In the rows, zero is written as 128.
One turn moves each row of this set onto another row. After a few examples, where does it send each row asked below?
Z222: [122 128 111 135 130 128 140 155 112 145  96 127 107 133 115 105 105 142
 109 114 142 132 142 136 126 118 130 137 150]
Z212: [124 107 183 113 131 110 127 103 108 151 126 139 109 125 103 132 117 124
 142 124 114 121 118 113 132 140 132 139 134]
Z520: [155 139  82 141 127 123 116 128 115 141 149 117 158 144 156 150 136 118
 157 134 132 121 153 139 161 116 122 132 130]
Z202: [100 148 126 140 145 117 117  91 112 125 154 125 136 137 121 106 109 164
 115 118 115 155 124 101 129 130 119 130 107]
Z886: [139 152 116 117 130 110 107 139  92 142 133 126 162 145 131 164 142  98
 140 136 112 116 127 111 161  91 125  85 128]
Z205: [159 141 146 119 142  98  96 131 116 132 133 128 168 140 145 130 126 120
 129 117 139 114 145 134 158 103 114  89 119]
Z587: [118 146 113 122 117 153 128 154  96 147 105 112 112 120 121 113 104 123
 149 142 118 133 138 130 115 105 142 154 144]
Z220: [139 121  77 133 125 115 119 134 102 162 142 140 143 126 151 153 135 137
 157 134 145 127 145 148 147  89 131 117 126]
Z975: [104 157 134 114 129 113 116 102 112 136 147 114 148 117 138 118 114 152
 111 138 106 164 113 104 128 108 111 145 104]
Z349: [ 74 146 115 127 129 120 122 101 111 139 139 124 125 127 116 127 122 152
 115 127  99 153 113  94 132 101 122 126 102]
Z805: [148 143 117 142 124 143 133 153 114 126 106 107 133 148 121 122 104 120
 112 140 135 142 118 112 125 127 134 159 153]
Z996: [121 117 168 112 125 108 135 105  96 155 131 136 110 131  98 146 126 113
 139 133 104 120 115 103 138 145 132 143 139]
Z34: [137 137 127 133 150 114  97 126  84 137 142 145 144 141 121 136 125 127
 165 119 136 110 143 123 140  97 142  68 125]
Z669: [123 115 180 108 124 109 132 105 115 150 124 130 114 132 105 136 125 110
 130 125 105 118 120 110 147 143 122 144 133]
Z412: [147 111  89 150 133 123 113 128 138 139 130 130 148 150 148 144 135 136
 146 118 153 120 146 143 158 103 130 115 117]

Z587 turns into Z222
Z996 turns into Z212
Where do these go?
Z220 turns into Z412
Z886 turns into Z34
Z349 turns into Z202

One turn moves each row of this set onto another row. After a few examples, where does it send each row asked below?
Z85: [130 132 170 154 125 140 160 123 142 123 137 142 128 109 118 121 156 121
 124 137 120 146 127 123 137 176 127 117 123 121  81 146 140 122 130 143
 119 131 124 108 134 125 102  94 150 122 118  85  72 109 118 153 100 124
 148  97 103 105 146 130]
Z813: [113 139 152 178 108 158 120 128 124 118 136 127 134 106 130 149 114 138
 135 138 138 134 124 122 132 151 123 115 116 113 110 125 143 132 127 138
 114 114  67 119 100 145  82 110 134 121 119 156 159 117 140 131 134 109
 129  84 114 121 132 113]
Z370: [150 137 156 164  99 138 133 106 108 152 153 119 119 116 130 166 129  95
 134 133 102 146 134 159 103 110 111 123 116 125 130 154 150 112 160 133
 119 141  77 123 106 148 129 106 137 132 120  81 109 117 133 159 154 118
 157  92 141 145 142  89]
Z694: [149 138 157 161  98 136 134 107 109 154 153 119 118 115 131 166 129  95
 134 132 101 145 135 158 102 111 112 125 113 127 131 154 150 113 159 133
 119 142  78 123 105 148 128 106 137 130 119  82 108 118 134 162 154 118
 157  92 141 147 143  89]
Z195: [127 140 166 139 117 137 171 126 136 124 125 115 131 114 140 121 164 111
 136 135 102 128 147 113 120 180 131 129 117 133  81 150 138 122 117 136
 121 142 112 119 118 134 114  94 144 119 115  85  62 122 126 157 106 114
 161 110  98 118 144 139]
Z879: [148 137 156 161  97 139 133 108 108 153 152 118 118 115 131 166 129  95
 134 130 101 143 135 159 103 111 113 124 115 126 130 153 150 113 160 133
 119 142  77 126 104 149 129 105 137 130 120  81 109 117 135 160 154 116
 158  93 142 146 142  89]
Z676: [146 134 135 153 127 160 110 123  95 121 132 109 136 125 134 133 143  91
 133 120  98 153 131 125 115 165 131 118 114 131 117 110 125 118 137 143
 121 126 134 141 104 168 152 107 126 116 127  70 134 119 164 134  88 110
 155 133 131 126 135 100]
Z697: [160 126 156 141 124 130 118 126 100 119 126 115 135 116 131 119 153 102
 128 136  96 155 153 119 103 163 122 125 116 127 120 121 133 123 105 134
 116 128 117 132 103 153 158  94 128 116 126  76 121 123 167 154  79 110
 161 132 145 145 141 102]
Z268: [142 140 162 135 112 140 155 148 134 156 109 115 130 104 135 130 119 142
 149 131 141 117 139  80 114 139 120 125 111 136 147 133 138 132 133 129
 117 143 165 116 114 134 146  90 129 108 110 140 152 132 134 152 147 125
 140 130 125 142 133 109]
Z176: [164 138 164 135 106 131  89 116  56 124 105 112 157 125 132 132 166 104
 143 148 129 140 150 172 158 123 127 133 119 137 132 133 146 129 157 125
 114 142  71 115  94 133 116  97 127 118 122 106 109 119 142 152  96 116
 148 137 127 111 136 117]
Z699: [148 137 150 147 106 137 180 142  93 109 139 124 122 111 134 147 105 134
 142 139 153 135 138 131 100 172 127 133 109 126 129 133 158 118 133 127
 112 140 169 120 103 137 104  96 121 118 112 166 118 122 133 161 175 105
 106 118 118 100 126 127]
Z147: [157 121 156 158 132 142 106 123 102 118 139 139 131 114 112 123 143 107
 119 133 113 172 127 132 122 159 121 113 121 116 122 114 134 123 128 143
 115 118 132 124 117 150 146  99 133 119 129  73 132 109 156 145  76 120
 147 120 145 128 141  94]
Z972: [117 143 149 152 120 163 161 124 134 125 135 120 131 118 136 133 150 105
 137 123 109 129 124 120 135 182 136 121 118 135  77 138 131 117 148 144
 125 138 131 124 123 144 106 104 144 119 116  82  74 115 122 140 111 118
 153 107  90  99 140 134]
Z973: [150 133 156 146 107 130 180 140  94 109 137 128 121 109 131 143 106 137
 139 145 152 138 143 130  98 171 123 133 108 123 129 134 160 118 126 127
 110 138 165 117 103 130 104  92 125 119 113 167 117 124 133 165 173 107
 108 115 123 105 129 126]
Z962: [123 135 164 163 103 136 127 129 127 117 128 122 134 102 136 140 124 142
 135 150 133 130 146 115 115 150 118 125 114 114 112 134 148 137  99 129
 112 120  51 117  93 137  89 102 133 121 118 160 146 126 143 148 128 105
 138  87 122 138 135 118]
Z118: [165 140 172 147 117 146 135 143  90 144 151 115 130 101 139 108 114 139
 154 162 144 120 146 142  83 162 140 110 116 116 133  78 123 113 139 128
 105 125 151 126  95 133 134  96 125 145 113 127  81 118 143 158 116 100
 136 110 125 165 135 118]
Z52: [136 134 147 148 111 145 144 146  94 117 121 116 105 109 124 109 141 130
 145 163 122 147 138 181 123  98 135  81 121 148 140 150 135 121 156 121
 103 130  99 117  87 128 150  93 157 123 118 156  94 117 133 145 108 100
 120 101 125 133 124 128]
Z815: [149 137 151 143 104 132 184 143  91 109 135 119 122 110 137 145 107 134
 143 142 149 133 147 128  94 171 126 135 108 127 129 134 160 118 128 125
 113 142 164 121 100 136 107  93 122 118 113 168 114 125 134 165 175 103
 110 119 119 107 128 128]
Z450: [161 145 164 150 117 157 134 143  87 145 151 111 132 104 144 115 110 134
 159 156 142 116 139 145  86 165 144 109 114 120 132  73 119 108 151 131
 108 126 157 132  93 141 132 101 122 143 113 124  86 119 143 152 120  99
 137 112 118 160 133 120]
Z899: [145 138 165 140 115 139 153 147 136 157 113 126 126 101 124 129 118 147
 143 135 148 123 132  85 120 138 117 120 117 128 147 133 139 131 137 131
 115 137 167 110 120 128 142  90 132 109 112 139 154 127 130 152 144 130
 134 125 130 138 133 105]
Z365: [139 136 153 146 114 144 162 134 109 125 109 119 132 121 120 137 163 136
 155 156 128 123 141 136 171 162 128 168 126 130 119 178 141 127 174 131
 123 137 169 132 102 142 107  99 135 131 124 147  94 127 134 147  97 126
 116 120 122 116 132 105]
Z989: [132 136 153 156 123 144 139  91  68 128 153 122 132 126 128 134 133 119
 126 127 118 115 130  92 143 156 128 130 119 141 113 115 147 121 143 133
 110 132  89 115  98 138  49 108 130 123 127 105 112 131 153 146 104 122
 133 152 135 136 125 104]
Z458: [130 141 139 143 106 151 147 147  89 119 117 101 107 114 136 116 141 122
 153 157 115 138 142 177 118  99 139  83 118 156 137 149 131 119 159 122
 105 135 100 125  80 137 154  96 152 121 116 156  93 121 137 141 114  95
 125 108 120 132 122 131]
Z171: [129 140 138 153 112 160 141 146  89 117 123 110 106 113 128 117 136 123
 151 154 123 145 128 182 129 100 140  79 121 152 138 145 131 119 170 126
 105 131 108 122  86 137 149  98 155 122 116 154  99 115 132 135 115  99
 118 103 118 124 120 128]
Z796: [143 133 158 143 114 134 166 135 110 125 105 121 133 118 118 132 165 139
 153 162 127 124 149 134 166 162 125 171 126 130 121 180 145 130 163 127
 121 136 165 130 100 139 108  97 137 132 124 150  90 128 135 154  95 126
 117 121 126 121 133 104]
Z916: [149 134 144 114 107 137 115  85 106 156 142 126 147 112 117 117 136 106
 145 150 158 121 139 176 144 148 121 114 123 132 106 145 141 129 188 135
 107 126 133 125 121 126 136  95 122  92 120 139  71 121 141 154 132 124
 143 127 142  86 134 116]
Z320: [134 135 158 151 122 138 141  92  69 127 151 120 134 124 131 130 135 120
 126 131 114 114 136  90 138 155 128 132 119 141 114 117 150 122 135 129
 109 132  83 116  97 135  50 105 132 123 127 106 108 133 154 151 103 122
 136 154 136 140 126 106]
Z656: [160 140 157 139 107 141  86 116  56 124 105 110 158 127 135 136 165 100
 145 144 128 139 146 173 161 126 129 133 116 139 131 129 143 126 165 126
 115 141  76 118  95 138 116 100 124 117 121 104 111 119 141 146 102 115
 147 139 121 106 133 117]
Z419: [157 133 154 104 103 120 123  86 108 155 136 121 149 109 120 109 145 108
 146 158 153 117 156 169 132 148 118 120 122 134 106 153 144 132 167 130
 107 131 121 122 116 120 140  89 121  91 120 141  62 127 146 166 128 122
 150 131 147  99 138 120]
Z87: [119 140 157 146 108 140 123 116  94 127 156 112 145 121 120 116 106 126
 136 141 125 135 149 170 139 128 135 133 117 141 128 143 139 153  76 124
 113 133 134 130 108 146 112  99 148 115 117 110 109 122 126 147 192 117
 155 134 114  99 135 124]
Z834: [162 136 161 142 108 137  83 116  57 125 108 118 156 124 128 134 164 105
 142 147 132 144 142 176 163 122 126 130 118 135 132 129 146 127 164 127
 113 139  76 114  98 133 115  98 128 118 122 105 112 116 140 148  97 119
 145 134 127 105 135 115]
Z342: [140 141 156 141 113 150 151 147 133 158 113 120 131 103 129 134 113 140
 148 128 146 119 129  84 122 139 121 120 115 134 146 130 136 130 145 133
 118 138 171 115 119 136 143  94 128 108 111 137 157 129 130 146 150 127
 134 128 124 134 130 106]
Z289: [111 146 146 162  99 158 130 129 118 119 126 101 137 112 150 152 119 127
 147 136 124 118 141 111 114 155 127 126 110 126 110 127 140 131 118 131
 118 123  58 130  85 155  91 110 128 119 116 155 151 128 146 134 139  99
 142  97 108 130 131 120]
Z900: [163 141 169 155 121 153 130 142  90 144 156 122 130 101 134 114 108 139
 153 159 149 125 133 148  92 162 141 104 118 113 133  73 123 111 150 132
 105 121 157 124 100 132 129  99 125 145 115 124  87 113 139 154 116 104
 132 106 124 157 135 115]
Z522: [136 133 161 155 123 138 139  91  69 126 153 129 133 122 125 130 134 124
 123 132 120 118 132  94 143 153 127 130 121 138 115 119 151 122 137 130
 108 130  84 112 101 130  47 104 133 123 128 106 111 130 151 150 101 124
 131 151 139 137 126 103]
Z396: [140 137 152 140 112 143 166 135 107 128 103 112 133 122 126 135 166 133
 159 156 123 118 149 133 165 165 128 172 125 135 121 180 143 126 169 129
 124 139 165 136  97 145 111  98 135 131 123 148  90 130 136 151  98 122
 119 124 122 120 132 108]
Z174: [148 142 139 104 102 136 124  86 102 157 136 107 151 116 131 119 141  97
 154 146 147 107 153 168 133 150 124 122 120 142 104 146 139 127 181 131
 111 134 127 136 112 134 141  96 118  89 119 139  65 129 149 157 136 116
 152 137 136  93 135 121]
Z525: [118 140 157 149 110 142 122 115  94 127 157 113 144 121 118 117 106 127
 136 141 127 136 147 171 142 129 133 133 117 140 127 143 139 153  78 123
 113 132 135 129 109 146 111 100 149 114 118 110 110 121 123 145 193 118
 152 132 113  97 136 123]
Z501: [120 139 159 148 110 139 122 115  93 126 156 115 144 118 117 115 105 127
 135 143 127 136 150 171 141 128 133 133 117 140 129 144 140 153  76 123
 112 130 134 128 108 143 112  99 148 115 118 110 108 122 124 147 191 118
 154 133 116  99 137 123]

Z962 turns into Z289
Z171 turns into Z52
Z176 turns into Z656
Where do these go?
Z916 turns into Z419
Z900 turns into Z118
Z972 turns into Z85
Z396 turns into Z365
Z676 turns into Z147
Z699 turns into Z973
Z320 turns into Z989
Z342 turns into Z899

One turn moves each row of this set onto another row. After a few examples, where does it send each row asked below?
Z61: [187  89 125 148 129 114 136 143 125 130 126 129 125  69 134 149 128 102
 134 140 123 132 130 134 122 117 133 126 134 142 129 130 123 136 114 141
 149 121 169 128 117 112 132 112 142 141 135 111 130 124 150 119 139 115
 138 153 136 111 118 136 134 155 120 140 151 124 109 131]
Z159: [132 123 119 106 120 115 144 142 137 133 134 145 134 133 151 124 140 134
 155 119 108 128 126 102 103 138 134 144 119 108 143 105 114 110 139 141
 136 126 120  93 102 153 123  89 119 148 111 137 106 104 117 133 148 159
 164 106 152 138 157 139 120 139 116 125 109 121 140 120]
Z430: [125 146 128 124 145 116 107 124 122 129 149 128 138 115 111 115  70 118
 122 118 120 122 122 126 149 114 130 100 144 125 141 119 113 113 160 146
 129 118 103 157 126 159 115 112 136 122 144 130 114 135 143 120  91 123
 122 125 101  99 151 140 140 120 141 133 105 132  98 146]
Z254: [135 116 119 124 123 132 137 138 157 136 139 128 139 140 118 114 152 179
 103 122 128 129 129 115 129 108 112 101 148 147 119 108 117 135 121 152
 112 118 137 169 147 135 161 145 104 139 109 149 135 105 105 124 117 117
 109 134 156 120 118 151 128 125 119 141 151 141 118 110]
Z912: [145 130 134 127 160 127 136 159 110 129 129  79 112 122 132 131 159 151
 121 128 102 127 125 104 137 119 139 145 119 110 140 127 127 124 140 131
 122 140 152 120 106 148 132 106 121 167  90 140 118 136 138 133 124 109
 131 134 139 130  95 148 123 110 142 160 133 141 128 140]
Z770: [139 123 103 134 139 142 119 138 122 123 137 163 127 127 118 125 122 131
 140 136 132 117 138 153 128 116 159 114 142 131 114 166 157 145 149 135
 145 129 110 139 101 115 167 100 121 131 139 121 145 138 131 133 107 147
 140 145 121 135 122 118 153 102 132 105 155 106 119 107]
Z491: [143 140 120 134 116 124 144 145 147 155 116 114 127 144 100  85  95 135
 122 136 113 114 105 122 142 144 153 134 141 125 153 146 134 117 181 129
 122 108 114 169 124  96 143 118 134 126 128 133 124  99 112 134 103 121
 113 114 128 127 117 130 109 115 132 115 139 120 129 112]
Z151: [109 129  83 144 131 136 135 135 164  93 135  99 105 113 127 130 127 126
 145 105 136  92 136 118 131  97 112 113 108 140 149 130 156 143 147 135
 110 137 125 135  93 126 117 144 137 111 130 110 105 124 134 145 100 123
 109 107 125 131 100 137 127 157 123 122 121 110 141 142]
Z383: [140 119  97 143 133 134 143 128 126 121 136 111 128 114 107  95  89 121
 154 114 113 119 136 120 123 116 131  98 129 109 108 110 142  85 153 100
 137 114 112 147 140 131 157 112 110 107 121 139 136 142 163 148 121 106
 122 116 122 107 116 111 165 121 115 134 134 137 134 130]
Z907: [169 122 128 106 141 123 112 119 149 116 106 147 162 124 130 160 122 136
 129 117 119 100 151 116 145 128 120 124 148 117 147 156 118 139 151 134
 141 143 113 155 104 153 123 131  96 114 138 144 115 127 138 152 130 152
 138 137 138 145 130 117 117 127 142 102 120 114 107 126]
Z108: [138  97 125 152 111 132 138 156 125 113 137 136 137 118 130 125  87 131
 140 120 119 139 130 133 105 132 118 116 128 162 150 102 103 145 153 150
 124 112 123 152 109  98 141 144 120 152 138 129 127 110 110 142 144 104
 118 138 129 129 113 178 122 137  80 139 122 129 130 132]
Z391: [111 115 130 152 102 147 101 138 152 124 125 135 119 136 150 134 135 135
 142 120 120 155 129  92 121 156 158 135 106 139  94 145 132 154 141 146
 107 130 133 114 102 127 124 104 101 145 142 123 124 141 115 129 144 140
 132 140 140 124 132 144 127 123 122  96 106 139 127 122]
Z300: [148  99 126 130 133 144 140 117 100 133 102 161 119 111 143 106 114 117
 104 132  88 142 130 131 122  97 142 132  99 143 170 127 127 128 129 117
 120 122 130 143 123 141 146 125 137 103 127  93 113 115 144 142 123  91
 140 109 138 124 116 150 141 130 139 122 132 154 159 130]
Z968: [126 138 122 147 152 123 123 128 123 152 131 106 137 119 137 106 146 128
 134 133 168 128 120 121 118 117 116 148 129 110 136 134 154 135 153 140
 143 123 109 109 131 103 124 107 119 139 153 153 135 106 129 104 146 102
 131 114 126 102 136 117 118 165 117 112 141 163 108 163]
Z786: [121  84  95 122 116 138 108 114 151 118 152 149 122 132 148 130 139 162
 135 130 116 151 122 153 147 136 131 108 123 120 146 132 139 142 139 114
 118 166 116  97 156 123 130 138 140 105 124 110  95 111 137 132 145 108
 141 126 121 136 127 111 143 137 136 122 116 122 140 148]
Z871: [142 128 166 140 115 160 131 123 124 138 131 127 172 118 138 125 124 116
 108 128 128 130 147 161 107 124 126 107 152 147 119 117 144 136 156 120
 124 102 130 123 117 137 133 125 137 132 143 127 111 108  90 138 141 110
 117 112 117  89 144 114 155 123 121 139 143 123 110 131]
Z680: [113 142 139 137 113 143  94 148 172 119 138 125 148 141 138 139 143 147
 144 131 131  87 152 149 129  95 128 132 119 130 130 127 104 153 170 144
 125 126 142 159 122 116 123 135 118 157 105 122  96 125 170 112 143 136
 128 103 146 134 118 133 144 121 106 120 141 145 125 128]
Z934: [143 114 100 159 144 124 136 108 147 134 134 127 118 159 127 122  93 105
 154 127 113 115 140 132 147 152 120 127 136 135 112 104 106 127 134 139
 148 123 160  98 135 142 127 133 147 143 125 139 144 108 144 140 127  90
 115 109 122 134 105 135 118 133 129 121 138 151 137 111]
Z425: [134  95 133 151 145  95 119 128 158 111 139 147 123 113 132 135 124 119
 133 122 134 124 126 126 113 111 147 162 140 123 108 148 118 114 136 126
 149 129 133 100 141 145 122 128 119 159 154 110 116 161 115 147 152 117
 161  91 155 127 143 141 128 103 107 142 126 146 133 147]
Z495: [142 117 106 113 123 124 121 129 176 132 137 130 123 118 137  72 108 128
 129 120 119 133 148 113 141 132 132 135 101 125 104 139 150 101 117 131
 103 127 148 112 135 137 119 120  91 143 119 137 124 133 141 134 153 101
 109  97 158  97 115 157 100 134 114 147 137 142 129 142]
Z155: [137 111 120 113 143 116 137 158 156 129 113 133 148 109 164 103 130 136
 158 123 131 127 130 150 101 115 117 107 109 149 140 123 144 108 167 148
 135 104 116 134 115 143 132 152 127 134 153 124  79 130 113 116 150 124
 137  92 106 115 133 126 128 138 117 144 118 142 177 146]
Z228: [ 96 117 102 126 145 158 125 127 144 148 138 107 131 125 138 128 126 161
 131 121 141 115 127 154 141 108  92 105 158 117 126 127 135 131 148 156
 157 121 118 123 164 152 109 147 131 144 114 127 116 143 113 128 132 129
 152 118 119 128  91 115 150 121 130 148 116 148 142 126]
Z732: [110 150 119  84 140 122 122 119 136 137 147 130 129 100 135 103  77 138
 139 144 128 138 124 104 140 118 132 126 130 123 135 131 115 124  94 142
 138 124 155 130 124 147 120 127 133 138 124 123 132 103 123 130 129 113
 132  86 139 101 110 105 134 147 120 136 126 135 167 124]
Z923: [168 121 124 128 141 120 117 155 155 110  93 121 142  97 151 122 164 126
 133 130 119 130 123 111 138 141 122 138 101 134 170 123 132 124 135  99
  98 128 141 114  87 131 122 119 143 109 160 126 123 110 116 120 109 122
 124 108 113 113 123 110 125 147 146 117 124 129 123 135]
Z333: [117 107 143 142 116 128 128 141 155 123 120 128 110  97 117 147 142 139
 117 126 144 108 140 103 122 142 140  98 124 126 120 158 123  95 135 128
  97 139 127 163 128 142 159 121 122 114 144 110  94 131 114 116 133 147
 139 126 138 131 152 112 120 109 160 129 146 127 138 111]
Z586: [115 144 112 153 154 143 108 125 132 126  99 133 126 122 113 110 156 140
 126 128 132 125 118 143 149 128 118 157 137 102 174 134 104 144 140 130
 119 145 103 114 145 115 103 104 132 129 110 127 135 128 145 123  89 117
 154 118 124 119 107 140 131 127 145 112 112 139 108 125]
Z632: [152 109 131 157 120 107 116 133 144 121 118 125 135 102  96 122 159 146
 133 120 118 147  96 118 110  92 146 136 132 127 116 123 125 126 120 130
 124 130 139 157 168 124 137 103 122 131  95 121  84 116 154 131  98 110
 139 135 161 118 138 135 150 125 123 133 120 117 124 135]
Z982: [154 142 119 112 132 122 184 137 139 136 116 130 127 116 128 116 163 168
 135 127 128 142 135 116 132 114 140 132 134 138 133 133 137 127 166 148
 134 128  76 112 121 132 130 150 128 134 150 139 121 172 129 128 124 118
 139 143 125  86 124 141 132 122 145 138 130 140 148 126]

Z968 turns into Z786
Z430 turns into Z732
Where do these go?
Z155 turns into Z923
Z495 turns into Z391
Z108 turns into Z61
Z871 turns into Z300
Z425 turns into Z333

